In the data rows, zero lies at 7.5, halfway between 7 and 8.
Some points:
[8,9,3,12,9,6,12,7,6,11,10,6,8,13,7,6,8,2,6,3,4,4,6,7,11,5,9,6,9,6,8,6,8,7,10,4,6,2,9,9,9,8,5,10,8,3,3,8,6,10,6,9,6,4,6,9,11,10,4,10,8]
[11,8,6,5,6,7,7,7,5,8,7,9,7,9,1,11,6,6,6,10,6,6,8,8,8,5,4,8,2,11,1,3,4,7,7,7,8,3,3,4,7,7,8,12,7,12,13,9,3,10,9,9,10,9,4,11,8,7,7,8,4]
[2,9,7,1,9,5,7,8,6,7,8,10,11,10,9,8,7,4,7,9,9,6,9,9,5,10,6,6,8,9,9,3,9,0,11,9,6,7,9,10,6,4,8,7,6,9,2,7,5,9,10,5,9,7,9,13,5,5,9,9,6]
[7,9,6,5,9,6,6,7,7,9,7,10,7,10,13,6,6,6,3,8,8,12,10,10,3,4,6,10,3,8,10,13,9,10,9,12,6,7,9,7,9,12,5,7,6,7,12,9,6,5,8,5,2,9,4,12,12,10,6,6,7]
[12,3,6,7,8,7,1,8,7,8,4,10,3,7,11,5,10,3,9,6,10,4,7,9,11,8,3,4,9,4,8,8,12,7,9,5,4,8,6,6,8,6,10,10,11,10,10,7,9,3,8,9,8,5,9,7,5,6,7,8,12]
[6,7,5,11,6,11,8,6,8,8,8,6,9,5,9,3,6,5,5,10,12,5,8,7,7,6,10,4,11,9,7,11,6,10,6,7,9,9,2,2,6,1,9,8,5,9,5,7,9,6,13,10,8,11,9,9,12,11,11,10,6]
[5,5,5,9,11,4,9,9,5,5,8,2,10,8,5,5,8,8,13,6,9,8,9,10,8,8,2,9,10,5,6,8,9,9,4,11,7,10,8,9,8,9,8,8,2,7,9,8,4,8,9,5,11,9,6,7,6,12,10,5,13]
[7,9,7,10,8,3,9,13,8,3,6,8,8,11,9,7,8,13,7,3,5,9,5,3,9,8,3,7,3,4,8,7,7,8,5,9,3,5,4,6,8,5,9,9,7,7,5,7,9,5,7,8,2,8,12,9,6,8,8,1,3]
[7,5,5,6,7,4,10,8,11,8,11,12,9,6,6,12,8,5,8,8,8,7,11,6,8,3,6,12,11,8,3,12,8,6,6,8,10,7,10,6,6,11,9,3,6,3,8,4,7,3,7,14,8,7,10,9,4,7,9,5,5]
[6,3,6,4,7,9,8,8,5,6,7,3,2,8,5,14,10,7,6,6,15,11,4,8,9,5,10,9,9,9,8,5,8,11,8,8,5,11,7,10,10,5,6,11,9,4,7,10,7,7,9,7,9,10,11,11,11,3,6,3,6]
[10,8,11,6,6,8,5,11,8,5,8,5,7,10,4,10,5,5,7,9,2,7,4,6,6,7,8,8,10,10,4,10,12,8,4,7,8,4,13,9,10,1,2,6,10,13,9,4,7,3,7,4,8,9,7,7,9,9,8,10,7]
[3,3,15,7,8,7,9,5,13,6,7,5,8,4,7,7,6,4,5,7,8,5,6,9,3,8,4,9,5,11,6,6,8,10,10,8,6,3,6,9,14,9,7,7,9,8,8,5,10,12,12,10,5,5,6,4,5,7,5,6,10]
[8,7,5,4,11,6,7,10,6,9,11,3,10,9,8,10,5,10,10,3,8,8,8,11,5,10,14,6,7,9,3,9,11,8,11,7,3,7,9,7,2,10,11,9,12,8,8,9,8,7,9,9,8,6,5,1,7,7,10,8,4]
[15,8,13,9,9,7,7,3,7,14,9,9,10,7,6,3,9,15,8,6,13,10,9,8,8,9,8,8,12,9,3,6,7,4,9,10,7,9,7,7,10,7,3,6,8,6,6,9,12,6,10,8,6,6,6,11,7,7,4,7,8]
[9,9,10,2,12,7,7,6,3,7,5,6,8,7,8,11,14,10,7,9,6,6,7,6,3,10,7,9,7,9,10,12,4,9,8,7,11,2,7,6,8,5,11,8,11,3,9,6,8,8,6,8,12,5,9,8,9,11,8,10,9]
[9,9,11,9,5,6,8,3,3,9,9,10,6,4,11,6,11,7,11,5,2,6,11,6,9,5,9,7,7,8,10,9,7,7,2,10,5,9,9,9,9,10,6,9,7,9,9,10,6,10,13,8,10,9,12,6,10,3,8,9,7]
[8,9,5,9,2,7,7,9,8,8,5,6,9,10,6,5,9,10,7,11,6,3,9,10,7,14,10,6,3,9,8,8,6,9,8,12,11,11,5,10,9,9,6,3,10,7,8,6,5,3,12,11,9,1,9,8,11,6,4,6,9]
[5,7,11,7,8,7,3,11,6,7,5,4,7,8,9,8,9,8,11,15,9,7,6,9,11,1,11,7,5,5,3,8,2,4,10,9,10,7,12,5,11,8,8,7,6,9,4,11,8,11,8,10,5,7,8,5,7,10,5,7,7]
[9,6,11,8,1,4,9,8,11,9,7,7,7,8,8,8,10,7,4,8,7,8,6,8,8,8,4,9,12,5,7,8,8,9,8,13,7,8,6,9,7,10,14,8,13,9,3,11,5,9,4,4,11,10,4,7,8,10,6,10,4]
[8,9,2,3,2,12,7,5,10,8,6,8,12,3,8,6,8,6,13,8,9,10,5,2,6,5,8,5,7,5,7,6,8,8,7,10,7,6,9,7,5,6,5,9,11,8,7,2,9,13,6,5,7,6,6,7,8,9,8,4,9]
[3,6,9,9,7,9,5,3,6,9,9,11,7,11,3,9,7,7,8,8,7,8,4,9,7,10,9,10,4,3,7,3,8,9,2,7,4,8,8,6,4,10,12,5,5,6,6,9,15,6,6,9,6,10,8,8,11,10,10,10,10]
[9,9,3,3,12,8,10,6,14,9,9,7,5,7,5,11,9,10,8,9,8,5,6,11,11,10,5,6,7,6,13,7,4,8,3,7,7,8,9,7,10,7,3,6,9,8,5,11,5,6,10,7,4,9,5,4,7,9,10,8,5]
[8,9,9,13,8,6,6,7,7,6,10,10,4,8,11,11,5,7,7,7,11,5,4,11,9,7,9,9,10,9,11,6,6,5,8,11,10,7,8,7,0,4,6,8,8,9,12,5,8,10,9,7,9,8,8,6,8,10,2,2,7]
[7,7,5,4,5,8,10,7,4,9,8,9,8,13,10,7,7,9,5,9,8,13,9,8,10,8,8,11,12,11,9,7,7,8,3,5,8,9,8,5,10,2,12,8,7,9,9,4,8,10,9,6,5,5,5,2,4,2,4,10,9]
[3,13,8,7,10,7,9,13,6,12,7,10,8,1,2,7,10,9,6,10,7,6,9,6,10,5,3,5,6,10,7,8,8,8,10,6,3,13,9,10,7,7,9,6,8,7,9,5,9,7,4,8,7,10,7,7,8,8,4,10,9]
[7,12,7,10,9,12,9,11,10,6,6,7,4,6,7,6,6,5,8,7,8,10,9,7,8,10,10,14,9,4,6,7,7,3,8,3,8,7,5,9,10,10,9,6,13,5,13,8,7,10,12,4,6,9,10,11,7,11,8,9,7]
[10,7,4,6,9,5,8,5,8,2,4,4,5,7,5,4,8,7,7,5,7,4,9,12,6,4,8,7,9,8,8,8,5,9,6,8,10,7,9,8,4,6,8,0,9,9,8,10,11,10,4,7,3,10,10,9,8,1,7,10,7]
[9,9,9,10,10,8,8,5,9,2,7,5,13,6,7,12,8,8,9,8,7,14,10,5,10,9,7,6,7,4,10,8,4,11,12,6,10,9,6,5,5,12,5,8,7,9,7,8,8,2,10,5,8,4,10,8,5,5,2,14,10]
[9,6,9,9,5,9,11,10,6,4,14,7,4,4,7,2,8,9,9,8,8,11,4,11,7,10,8,6,6,9,12,5,7,5,9,7,6,4,12,5,8,11,12,9,5,8,7,5,3,4,4,13,7,9,5,10,7,8,10,9,8]
[5,8,8,11,12,4,3,8,9,11,13,6,10,10,7,4,4,8,8,10,8,8,7,2,6,9,6,7,6,7,10,7,9,7,7,4,12,8,6,5,10,10,7,8,12,7,8,9,5,10,3,6,9,12,10,6,8,0,10,4,10]
[10,3,2,11,7,5,8,6,6,10,10,6,9,5,8,8,6,9,7,13,2,7,7,7,5,7,9,9,9,6,11,3,7,12,11,5,5,8,11,11,9,6,9,7,4,8,11,12,11,6,7,5,9,6,8,10,2,11,10,5,3]
[5,7,8,6,10,11,11,4,7,6,7,8,0,11,8,5,4,8,8,12,4,6,8,4,11,10,6,0,7,9,4,9,11,10,8,9,9,9,9,7,6,11,10,9,7,3,7,6,10,8,10,3,8,11,6,8,4,8,6,5,5]
[5,9,9,10,6,5,4,9,6,7,4,10,6,2,9,9,7,5,6,5,3,11,12,11,7,12,11,7,9,7,6,7,5,9,9,6,10,7,5,6,8,4,3,8,6,3,4,7,6,6,5,9,8,11,3,7,5,7,10,4,11]
[8,4,8,5,8,7,4,8,9,11,5,3,4,8,4,7,3,7,9,3,5,11,12,5,10,6,7,8,7,12,13,7,6,4,9,11,9,7,4,10,7,10,8,9,4,9,7,5,9,6,5,8,8,7,11,5,10,12,10,9,6]
[7,4,12,7,10,8,13,7,11,7,6,11,6,10,12,8,7,7,11,8,10,3,12,8,7,7,13,9,6,6,6,5,6,11,8,7,5,11,6,8,10,4,7,9,8,10,9,4,2,7,0,4,6,5,9,7,8,7,8,10,5]
[11,10,9,9,9,13,4,8,9,1,6,9,11,10,8,10,8,13,5,10,8,5,11,5,9,2,10,9,10,10,11,7,10,8,9,9,4,7,3,12,8,10,7,7,8,6,5,7,8,8,8,11,9,10,3,6,6,6,11,8,11]
[7,10,4,11,9,7,4,4,9,6,10,11,5,7,5,8,7,9,6,2,10,10,8,4,8,10,9,5,3,9,6,12,9,8,6,7,8,7,8,12,10,5,11,5,3,9,6,13,4,11,3,8,8,4,7,8,4,10,5,7,6]
[7,7,11,9,4,9,12,11,5,10,5,9,8,7,8,11,9,10,9,6,10,8,6,7,8,7,6,4,8,8,8,8,13,6,9,5,12,5,6,9,5,8,5,5,6,9,10,11,6,9,7,6,4,3,6,8,11,6,15,8,7]
[10,6,7,5,7,12,7,8,7,6,7,8,7,9,9,2,12,7,5,5,5,6,1,7,2,6,7,9,7,7,6,9,5,4,9,4,9,15,5,9,3,8,3,9,2,5,9,8,8,7,6,8,10,9,7,1,6,7,6,9,4]
These points spread out most along one direction. How far along it is each point below, from 0 to 99? The average is 50, and the first point in the table lies past the average. One standard deviation of the points above along it is 16.
[6,3,6,4,7,9,8,8,5,6,7,3,2,8,5,14,10,7,6,6,15,11,4,8,9,5,10,9,9,9,8,5,8,11,8,8,5,11,7,10,10,5,6,11,9,4,7,10,7,7,9,7,9,10,11,11,11,3,6,3,6] >> 46
[5,7,8,6,10,11,11,4,7,6,7,8,0,11,8,5,4,8,8,12,4,6,8,4,11,10,6,0,7,9,4,9,11,10,8,9,9,9,9,7,6,11,10,9,7,3,7,6,10,8,10,3,8,11,6,8,4,8,6,5,5] >> 66
[9,6,11,8,1,4,9,8,11,9,7,7,7,8,8,8,10,7,4,8,7,8,6,8,8,8,4,9,12,5,7,8,8,9,8,13,7,8,6,9,7,10,14,8,13,9,3,11,5,9,4,4,11,10,4,7,8,10,6,10,4] >> 56
[7,9,7,10,8,3,9,13,8,3,6,8,8,11,9,7,8,13,7,3,5,9,5,3,9,8,3,7,3,4,8,7,7,8,5,9,3,5,4,6,8,5,9,9,7,7,5,7,9,5,7,8,2,8,12,9,6,8,8,1,3] >> 81
[15,8,13,9,9,7,7,3,7,14,9,9,10,7,6,3,9,15,8,6,13,10,9,8,8,9,8,8,12,9,3,6,7,4,9,10,7,9,7,7,10,7,3,6,8,6,6,9,12,6,10,8,6,6,6,11,7,7,4,7,8] >> 23
[8,7,5,4,11,6,7,10,6,9,11,3,10,9,8,10,5,10,10,3,8,8,8,11,5,10,14,6,7,9,3,9,11,8,11,7,3,7,9,7,2,10,11,9,12,8,8,9,8,7,9,9,8,6,5,1,7,7,10,8,4] >> 58
[6,7,5,11,6,11,8,6,8,8,8,6,9,5,9,3,6,5,5,10,12,5,8,7,7,6,10,4,11,9,7,11,6,10,6,7,9,9,2,2,6,1,9,8,5,9,5,7,9,6,13,10,8,11,9,9,12,11,11,10,6] >> 34
[11,10,9,9,9,13,4,8,9,1,6,9,11,10,8,10,8,13,5,10,8,5,11,5,9,2,10,9,10,10,11,7,10,8,9,9,4,7,3,12,8,10,7,7,8,6,5,7,8,8,8,11,9,10,3,6,6,6,11,8,11] >> 30
[9,9,10,2,12,7,7,6,3,7,5,6,8,7,8,11,14,10,7,9,6,6,7,6,3,10,7,9,7,9,10,12,4,9,8,7,11,2,7,6,8,5,11,8,11,3,9,6,8,8,6,8,12,5,9,8,9,11,8,10,9] >> 32
[3,13,8,7,10,7,9,13,6,12,7,10,8,1,2,7,10,9,6,10,7,6,9,6,10,5,3,5,6,10,7,8,8,8,10,6,3,13,9,10,7,7,9,6,8,7,9,5,9,7,4,8,7,10,7,7,8,8,4,10,9] >> 54
[7,10,4,11,9,7,4,4,9,6,10,11,5,7,5,8,7,9,6,2,10,10,8,4,8,10,9,5,3,9,6,12,9,8,6,7,8,7,8,12,10,5,11,5,3,9,6,13,4,11,3,8,8,4,7,8,4,10,5,7,6] >> 77
[3,3,15,7,8,7,9,5,13,6,7,5,8,4,7,7,6,4,5,7,8,5,6,9,3,8,4,9,5,11,6,6,8,10,10,8,6,3,6,9,14,9,7,7,9,8,8,5,10,12,12,10,5,5,6,4,5,7,5,6,10] >> 35
